(in the rows, 128 means zero)
Rotation paths and how fast each direction turns (deg/step):
Each turn is a multiple of 5 degrees from 10 to 175, or 0.
Each row of a path follows its step; steps can be skipped.
path 1
step 1: [126 130 134 138 133 131 131 133 129 122 125 127 130 123 119 137 125 123
 126 131 135 122 122 120 136 128 126 130 131 129 126 134 116 132 124 125
 126 123 124 130 118 130]
step 2: [121 137 120 128 136 131 130 136 123 128 133 126 128 131 129 121 132 134
 126 125 119 132 130 130 132 119 123 124 136 130 121 133 127 132 132 124
 132 127 131 126 124 139]
step 3: [129 115 126 129 119 114 123 126 128 125 135 127 120 129 119 129 124 130
 130 126 126 130 118 130 130 119 133 129 135 134 127 128 122 131 123 128
 129 124 127 126 122 132]
step 6: [126 122 126 120 124 119 129 128 131 126 133 138 123 130 117 123 122 131
 129 126 124 124 121 129 130 121 125 126 137 129 123 132 120 135 126 124
 136 128 129 130 123 133]
step 7: [126 128 134 140 137 122 119 132 126 118 130 119 126 127 127 132 129 129
 120 120 138 129 122 129 133 129 131 124 128 133 124 131 124 132 126 128
 129 124 126 129 122 134]
step 8: [128 134 118 129 132 131 131 128 125 134 124 124 133 130 123 133 125 139
 130 130 122 131 126 129 131 118 119 131 136 133 129 127 124 127 124 121
 124 120 128 122 120 136]
step 9: [121 120 131 125 126 127 129 137 128 123 129 132 121 126 121 125 127 124
 128 132 123 124 118 125 132 118 134 125 136 124 121 133 116 133 123 129
 132 131 127 130 121 130]
step 11: [130 125 124 135 127 128 126 130 129 127 128 117 125 131 128 135 123 136
 133 128 128 135 127 130 130 115 125 127 138 129 126 121 125 123 122 120
 129 121 126 126 117 133]
step 13: [122 130 128 133 133 124 126 138 125 123 142 125 123 134 128 128 133 139
 123 128 129 129 125 131 136 132 127 127 131 132 124 135 123 132 130 131
 130 133 129 123 120 135]
step 16: [127 126 123 133 129 125 129 133 124 129 137 128 129 132 119 131 133 135
 125 129 125 125 120 131 139 130 125 134 130 138 128 132 118 130 129 134
 121 128 129 119 123 135]
step 17: [124 132 131 130 127 129 125 134 129 123 134 128 121 125 121 131 119 135
 131 124 127 125 131 121 130 124 123 123 140 123 124 126 125 130 121 120
 137 129 125 134 119 134]
[128 131 130 127 125 129 125 128 130 125 128 127 131 126 127 131 130 130
 129 128 130 132 127 126 127 130 127 128 131 129 127 129 129 129 127 127
 127 128 128 128 128 125] : 110
[128 129 128 126 126 125 128 127 128 124 129 125 126 127 130 125 126 129
 128 125 128 126 128 129 127 129 129 130 127 131 128 127 131 129 124 126
 129 128 128 129 127 129] : 100
[125 130 127 126 127 128 132 131 128 126 132 129 126 126 127 128 128 126
 129 130 127 128 131 126 128 130 127 128 128 126 129 131 128 130 129 127
 128 130 127 128 127 128] : 95
path 2
step 0: [127 126 131 136 132 129 123 132 129 133 133 137 125 135 128 135 133 126
 124 127 126 129 136 138 135 120 129 135 131 129 138 128 126 131 125 127
 121 133 123 136 120 134]
step 1: [125 129 128 133 129 129 131 121 134 124 133 135 125 121 127 128 130 126
 121 129 122 133 123 121 127 113 123 135 129 133 131 127 122 136 122 127
 124 133 119 133 121 123]
step 3: [122 133 130 135 136 126 129 131 130 126 129 135 127 136 129 130 125 130
 121 134 129 131 131 121 131 128 128 135 125 121 132 123 120 137 128 134
 120 132 127 138 136 138]
step 9: [128 133 128 133 134 128 124 122 136 128 135 129 123 136 120 131 133 124
 132 127 119 136 128 127 134 124 127 128 131 126 128 126 134 136 135 128
 124 135 123 135 114 130]
step 10: [122 132 130 140 134 123 126 126 132 126 139 138 133 130 131 134 129 134
 125 129 128 131 125 134 130 117 132 128 133 129 133 134 125 136 123 125
 120 125 124 133 124 132]
step 11: [125 126 128 129 133 122 127 119 136 126 132 136 133 125 130 126 135 135
 121 129 122 126 128 115 132 120 124 135 127 133 122 125 122 130 126 136
 124 132 119 136 129 129]
step 12: [125 130 119 135 130 122 127 124 128 130 127 131 125 140 127 129 131 133
 130 127 124 130 133 129 136 125 123 128 118 127 122 122 122 141 124 135
 129 131 130 140 124 133]
step 13: [128 130 137 138 131 131 124 135 127 129 129 131 130 132 117 133 128 129
 130 133 128 133 127 125 132 123 130 139 124 130 135 124 123 138 127 130
 120 138 124 136 128 133]
step 14: [127 139 133 130 132 122 132 124 122 129 129 131 134 126 124 133 126 130
 126 122 126 134 120 123 128 117 128 129 133 132 123 127 120 143 125 131
 129 134 123 129 125 120]
step 15: [126 135 135 132 136 119 113 119 118 127 132 133 128 133 125 129 128 131
 125 121 126 124 128 124 132 130 125 126 126 133 124 125 127 134 127 135
 126 129 120 130 133 136]
step 17: [138 127 131 133 138 130 129 127 126 134 126 132 131 132 123 141 136 127
 128 120 125 127 131 128 135 118 127 128 133 131 135 125 129 135 120 128
 127 130 119 127 121 128]
[130 124 128 126 127 126 130 130 128 128 129 128 130 126 128 130 126 129
 124 128 127 126 127 127 128 127 128 126 128 129 129 126 126 128 126 128
 127 127 124 128 126 125] : 110
[124 131 128 125 128 126 127 129 126 131 131 130 128 126 129 128 127 127
 129 128 127 127 128 130 129 127 129 126 129 127 128 129 131 128 132 129
 125 129 127 129 129 127] : 70
[129 129 130 128 129 132 129 131 130 129 127 130 129 131 127 130 128 129
 125 129 131 127 126 130 128 125 131 129 129 127 130 131 127 127 129 129
 127 129 130 127 129 128] : 110
[128 131 127 128 126 129 127 128 124 129 125 129 127 128 128 131 129 128
 129 127 129 125 124 125 127 131 128 127 131 126 129 125 127 129 126 128
 127 129 128 127 130 128] : 35
path 3
step 2: [127 123 133 132 133 141 123 127 125 120 127 111 128 127 122 127 125 130
 133 133 122 131 127 131 124 129 130 135 129 127 135 130 128 137 126 132
 125 127 124 133 127 127]
step 3: [136 125 136 136 128 131 127 131 141 119 125 119 127 129 123 129 124 129
 128 125 125 122 138 133 121 137 124 128 129 135 128 129 132 125 129 132
 132 127 124 133 125 128]
step 4: [133 126 127 134 138 122 131 128 139 126 122 123 134 131 122 129 134 128
 123 134 125 122 123 136 118 126 128 133 138 131 132 130 124 128 128 126
 133 132 128 130 128 126]
step 5: [129 128 124 131 130 131 132 132 126 124 131 127 126 131 120 131 129 125
 131 129 128 124 127 142 120 125 123 130 132 135 138 131 118 136 124 137
 123 126 119 123 128 129]
step 6: [133 126 128 123 129 128 126 129 128 121 126 129 128 127 126 132 130 131
 130 128 121 129 137 132 115 134 131 131 130 141 135 120 128 134 137 135
 127 131 129 129 129 137]
step 7: [135 115 130 122 131 135 124 137 131 126 122 122 128 126 122 125 130 123
 125 129 118 123 128 131 119 126 129 127 127 130 130 120 120 130 132 129
 135 127 134 124 129 122]
step 11: [127 124 130 126 128 133 122 127 128 119 131 115 123 127 117 131 136 137
 136 132 127 126 126 133 122 132 136 127 127 130 129 132 125 125 130 124
 122 130 132 118 133 130]
step 12: [130 125 135 133 125 135 117 126 132 129 126 122 123 122 125 133 127 132
 132 124 127 122 139 143 125 125 125 131 131 126 133 131 128 126 137 126
 126 130 132 128 129 121]
step 13: [132 133 136 124 135 133 130 124 134 127 124 113 130 128 127 128 133 125
 131 128 133 119 125 134 123 124 129 136 125 129 135 131 131 131 132 132
 127 134 133 137 123 122]
step 16: [134 130 128 125 129 134 122 135 128 124 128 124 121 128 127 117 136 125
 128 136 123 123 129 138 121 121 132 132 131 130 127 127 125 139 130 135
 120 133 128 127 126 124]
step 17: [127 135 125 128 129 130 116 135 127 125 126 118 127 124 121 124 118 129
 134 124 126 125 134 131 116 128 134 130 123 134 129 124 131 131 129 135
 132 133 124 128 123 126]
[128 127 128 127 126 130 131 127 131 127 128 126 129 128 127 131 128 127
 128 125 129 128 128 129 126 127 126 128 131 127 127 131 129 129 128 124
 126 130 127 129 128 130] : 40
[129 128 131 126 127 128 130 131 128 128 127 130 130 129 129 125 129 125
 128 130 127 129 125 127 125 126 130 130 127 129 129 131 128 126 127 126
 129 131 129 128 129 125] : 120
[127 127 131 128 130 129 129 126 130 130 124 126 128 127 129 126 126 127
 129 128 130 127 128 125 128 129 126 125 128 128 130 129 129 128 127 128
 130 126 128 132 126 125] : 70
path 4
step 0: [132 130 132 126 127 121 127 135 133 125 129 127 132 129 138 116 122 124
 117 128 131 131 138 133 126 125 129 131 127 124 119 123 119 129 125 117
 129 126 129 125 139 128]
step 1: [122 123 127 129 126 122 122 135 133 131 134 139 126 125 129 119 126 125
 129 132 128 136 135 123 124 132 128 134 131 120 127 126 123 130 118 134
 129 139 119 134 127 125]
step 2: [133 131 121 129 135 131 126 135 132 135 128 129 125 129 119 127 137 127
 129 138 130 121 128 124 129 129 127 126 123 129 124 115 123 126 128 134
 138 140 128 134 128 123]
step 3: [130 129 136 126 128 125 126 136 131 121 126 127 130 131 130 125 128 123
 132 131 133 123 135 124 127 123 123 129 124 132 127 119 121 125 134 120
 144 130 133 119 130 138]
step 4: [122 128 131 126 126 128 132 133 132 118 136 130 126 135 135 123 128 126
 127 122 133 127 132 125 121 127 129 138 136 123 139 127 119 121 119 126
 133 129 119 129 133 130]
step 5: [125 131 122 136 134 125 135 139 128 135 137 125 129 130 127 124 130 127
 123 132 132 127 121 125 123 133 127 129 129 124 122 130 118 123 118 123
 130 133 130 132 136 116]
step 12: [129 137 136 129 132 125 127 132 132 129 137 135 131 124 126 114 135 128
 120 128 123 128 129 130 125 117 128 124 129 125 120 124 115 128 128 130
 128 132 127 132 132 122]
step 13: [131 120 128 131 130 122 114 133 128 121 125 135 128 125 124 124 131 124
 128 141 130 132 130 127 123 132 132 135 129 123 126 121 114 124 130 127
 127 132 131 126 131 128]
step 15: [126 128 132 132 133 131 140 135 133 132 133 127 127 138 131 116 131 129
 123 127 136 125 134 124 130 117 125 127 123 128 124 126 123 123 127 129
 138 133 123 120 125 129]
step 16: [126 128 128 133 130 126 125 134 117 124 135 137 126 126 132 117 129 121
 120 127 138 124 134 125 117 131 123 133 128 129 134 126 120 124 132 123
 129 129 128 132 131 129]
step 17: [128 136 122 127 124 126 122 129 136 129 138 129 133 125 127 127 124 123
 133 127 131 124 129 126 125 138 132 131 139 123 126 123 115 127 128 123
 132 136 131 132 133 120]
[124 127 127 128 130 126 130 130 128 128 130 129 124 127 127 127 130 127
 127 129 128 128 125 129 127 127 124 126 128 127 127 130 128 128 129 131
 125 128 126 129 128 128] : 100
[128 128 129 128 129 126 126 130 132 124 127 126 129 128 126 131 131 129
 130 130 126 128 126 128 128 126 129 128 129 128 130 129 128 123 128 127
 128 128 127 127 128 131] : 70
[124 127 124 129 126 129 128 126 129 127 127 127 128 126 129 127 125 129
 130 130 127 127 126 130 127 131 129 129 129 129 130 128 126 127 126 129
 128 130 125 128 127 128] : 115
[130 130 126 125 129 130 128 128 131 128 130 125 129 130 129 127 131 129
 127 128 129 126 128 132 128 128 129 127 131 130 125 126 127 128 128 129
 126 128 127 128 129 126] : 145
path 5
step 0: [129 119 123 123 128 132 133 132 121 124 127 124 129 126 131 130 123 126
 144 124 133 127 129 124 127 123 123 132 127 129 126 133 131 123 119 132
 126 127 128 126 131 116]
step 1: [127 136 124 133 126 126 135 123 133 128 117 126 130 124 133 132 131 132
 129 130 130 135 140 125 129 132 120 130 129 120 126 123 131 121 136 134
 123 128 128 131 125 130]
step 4: [124 129 123 133 127 125 129 130 134 127 132 133 136 131 133 136 129 124
 137 129 131 123 125 120 131 129 133 124 130 131 124 119 117 124 129 131
 125 123 126 130 133 119]
step 6: [126 131 123 132 129 128 131 127 125 135 127 140 116 129 121 121 126 128
 128 127 136 120 124 122 133 132 123 124 138 129 128 126 125 130 131 125
 128 124 133 126 122 124]
step 9: [124 133 130 122 128 121 132 132 122 131 130 128 130 130 128 126 122 132
 137 134 126 137 134 132 126 129 123 126 122 131 133 126 124 130 138 120
 127 124 136 121 121 124]
step 10: [129 137 131 125 116 125 128 129 124 138 122 126 122 129 131 128 120 122
 123 126 131 128 122 127 128 126 129 125 137 126 132 131 129 126 131 127
 121 129 134 135 137 135]
step 11: [133 134 132 120 124 132 130 127 122 120 124 130 130 135 123 126 131 127
 131 126 128 127 129 134 126 129 123 123 126 124 125 133 131 128 122 121
 144 119 126 128 131 127]
step 12: [123 128 133 124 126 135 127 128 130 126 115 131 129 119 132 122 129 128
 134 132 124 126 123 127 126 132 124 124 119 132 135 118 126 130 127 134
 124 131 131 134 133 127]
step 13: [130 130 127 136 126 127 135 126 128 125 133 126 131 137 131 123 128 116
 134 126 126 134 137 131 122 124 123 134 123 130 130 135 125 130 130 123
 126 132 132 134 136 126]
step 14: [129 128 125 125 124 131 125 126 129 130 117 131 133 127 127 123 133 125
 126 135 132 125 131 117 118 125 129 133 135 127 134 131 138 127 132 124
 125 121 130 121 130 134]
step 16: [127 121 128 125 126 135 136 125 128 125 125 125 128 120 130 129 132 129
 125 121 129 124 129 126 131 123 127 142 126 136 135 128 121 122 122 134
 131 125 130 124 136 125]
[128 129 130 127 131 132 126 128 129 126 128 128 129 128 131 128 131 131
 127 130 129 129 130 130 126 131 129 124 130 128 127 130 128 126 129 128
 127 126 128 129 128 128] : 110
[129 127 128 131 131 128 130 129 129 127 128 129 129 129 127 126 127 133
 128 127 128 129 126 125 130 128 128 130 129 131 129 130 128 126 127 127
 127 128 130 125 129 130] : 40
path 6
step 0: [129 131 134 128 129 117 139 127 134 123 138 136 131 122 120 130 130 134
 128 120 133 132 120 125 124 132 134 122 129 135 132 128 126 129 120 127
 119 132 128 130 120 130]
step 3: [128 130 136 127 134 131 132 121 134 132 122 137 134 126 125 138 133 129
 133 128 124 131 128 133 122 122 127 115 125 129 130 133 122 131 120 128
 119 125 133 138 122 132]
step 4: [129 122 125 129 124 127 125 131 138 143 128 140 131 120 128 128 132 135
 124 128 132 129 129 130 129 121 124 131 119 123 135 133 133 121 123 131
 125 128 128 132 122 138]
step 6: [130 124 131 127 131 128 132 118 130 127 131 129 134 134 128 131 119 137
 126 135 127 119 125 126 130 124 124 126 131 133 130 130 120 117 120 126
 120 132 124 138 117 136]
step 8: [128 134 133 135 129 131 125 129 134 129 133 136 127 122 122 134 134 134
 131 130 131 129 123 118 120 128 133 121 132 140 129 131 125 124 111 126
 126 121 124 132 131 126]
step 9: [128 125 129 135 134 122 127 120 126 132 126 137 129 124 130 126 126 138
 125 128 140 130 125 126 125 134 134 124 130 127 127 135 129 117 122 134
 121 126 140 132 118 133]
step 10: [130 116 128 129 133 118 135 125 130 134 122 132 127 127 119 128 136 129
 129 114 128 129 119 127 129 126 127 126 129 130 135 129 123 125 120 135
 130 121 124 124 120 130]
step 12: [121 129 132 131 128 123 133 129 135 133 128 135 143 127 133 130 133 134
 130 127 135 121 130 134 123 130 124 127 126 126 136 136 126 126 124 129
 119 125 131 122 125 144]
step 13: [135 126 123 136 122 129 132 127 133 132 124 132 137 126 119 140 142 132
 127 124 128 127 136 132 124 122 131 127 129 136 133 132 127 118 123 127
 123 129 121 132 121 128]
step 14: [133 126 137 131 124 125 125 123 131 133 133 126 132 120 126 133 128 132
 127 135 122 129 129 125 127 122 124 131 125 130 120 136 124 122 119 132
 124 122 131 139 114 136]
step 17: [133 125 129 125 127 126 122 122 130 136 126 127 131 128 131 129 121 132
 132 128 137 119 124 120 122 133 130 131 135 130 136 138 126 123 113 132
 126 120 130 132 125 135]
[126 131 128 129 127 127 130 127 124 127 125 129 131 128 127 127 129 128
 128 126 128 129 128 126 125 123 127 128 126 125 130 127 130 129 129 128
 128 126 128 128 127 129] : 40
[129 132 132 127 128 129 129 126 127 129 130 126 127 127 129 129 125 129
 130 130 129 127 130 126 125 129 128 129 129 129 126 126 127 129 127 130
 128 124 129 127 129 129] : 120
[127 129 130 127 129 129 130 130 130 129 127 128 129 129 129 130 130 127
 126 126 127 130 130 132 127 128 127 127 126 130 129 129 126 126 131 132
 131 127 130 128 128 130] : 40
[127 127 128 127 127 129 126 128 125 129 127 128 129 126 131 126 124 128
 126 131 128 129 129 128 130 130 127 126 127 126 130 131 128 128 126 129
 128 130 130 128 127 132] : 135
path 7
step 0: [137 128 126 127 117 134 134 129 136 134 122 120 129 125 126 131 129 124
 123 124 127 135 126 131 125 121 132 138 123 124 126 145 127 125 126 124
 124 112 123 126 129 129]
step 3: [125 127 132 135 133 122 138 117 127 130 121 121 137 139 136 127 129 133
 130 125 125 130 132 132 130 118 127 128 132 129 133 122 117 119 124 136
 122 122 133 119 124 133]
step 4: [116 127 132 120 126 114 139 130 123 124 121 127 127 134 125 124 125 120
 126 127 133 129 125 124 128 128 138 126 132 128 127 125 127 138 127 132
 120 136 120 124 131 115]
step 5: [122 125 123 121 122 128 116 138 127 126 139 126 123 123 130 130 114 130
 126 116 128 129 128 120 132 133 134 128 137 127 128 138 124 124 130 129
 124 123 123 121 118 128]
step 6: [132 132 131 132 132 129 126 133 125 136 144 115 126 125 132 127 136 127
 129 123 133 127 129 136 137 115 134 139 123 125 130 134 132 129 131 128
 125 126 134 136 122 127]
step 9: [127 131 133 128 131 116 123 129 121 129 121 133 134 134 128 131 131 127
 132 130 133 121 131 134 130 122 131 123 126 132 120 115 126 128 135 116
 125 128 142 121 117 127]
step 10: [121 134 121 131 120 117 128 119 125 127 132 134 131 134 127 133 126 134
 127 128 126 127 120 134 123 131 139 128 141 119 132 120 125 126 120 134
 118 125 126 124 131 132]
step 12: [132 129 120 125 121 138 123 142 131 133 133 126 131 125 128 129 127 136
 130 116 126 131 129 135 123 133 132 128 115 129 119 135 131 133 133 119
 119 122 131 125 125 126]
step 14: [122 128 129 132 130 126 126 126 127 133 119 131 131 124 122 124 132 131
 132 145 134 131 136 127 127 136 122 132 125 137 141 129 124 127 129 114
 135 136 129 125 133 133]
step 16: [124 138 134 132 126 122 135 119 125 123 121 132 124 139 126 137 121 125
 122 121 128 134 122 132 136 126 140 121 132 135 123 125 129 137 127 125
 132 130 128 129 121 126]
step 17: [114 139 120 123 129 124 122 130 126 126 140 130 127 135 130 126 116 134
 124 126 132 135 122 127 130 134 128 128 127 126 133 133 126 123 132 121
 124 126 117 133 138 127]
[126 129 129 126 126 127 129 128 130 124 128 129 127 126 126 129 128 127
 130 128 128 128 125 127 128 127 131 132 131 129 126 128 125 126 126 127
 128 129 130 128 127 130] : 65
[128 126 127 127 131 125 129 130 126 127 131 125 127 128 129 127 127 127
 125 126 130 127 130 128 128 126 127 130 132 128 127 127 131 127 130 129
 128 129 128 127 128 130] : 25
[127 128 131 127 131 130 127 125 129 128 131 126 127 127 127 127 128 126
 128 128 129 125 127 127 128 127 129 128 128 127 128 125 126 131 128 130
 126 127 130 132 132 125] : 155
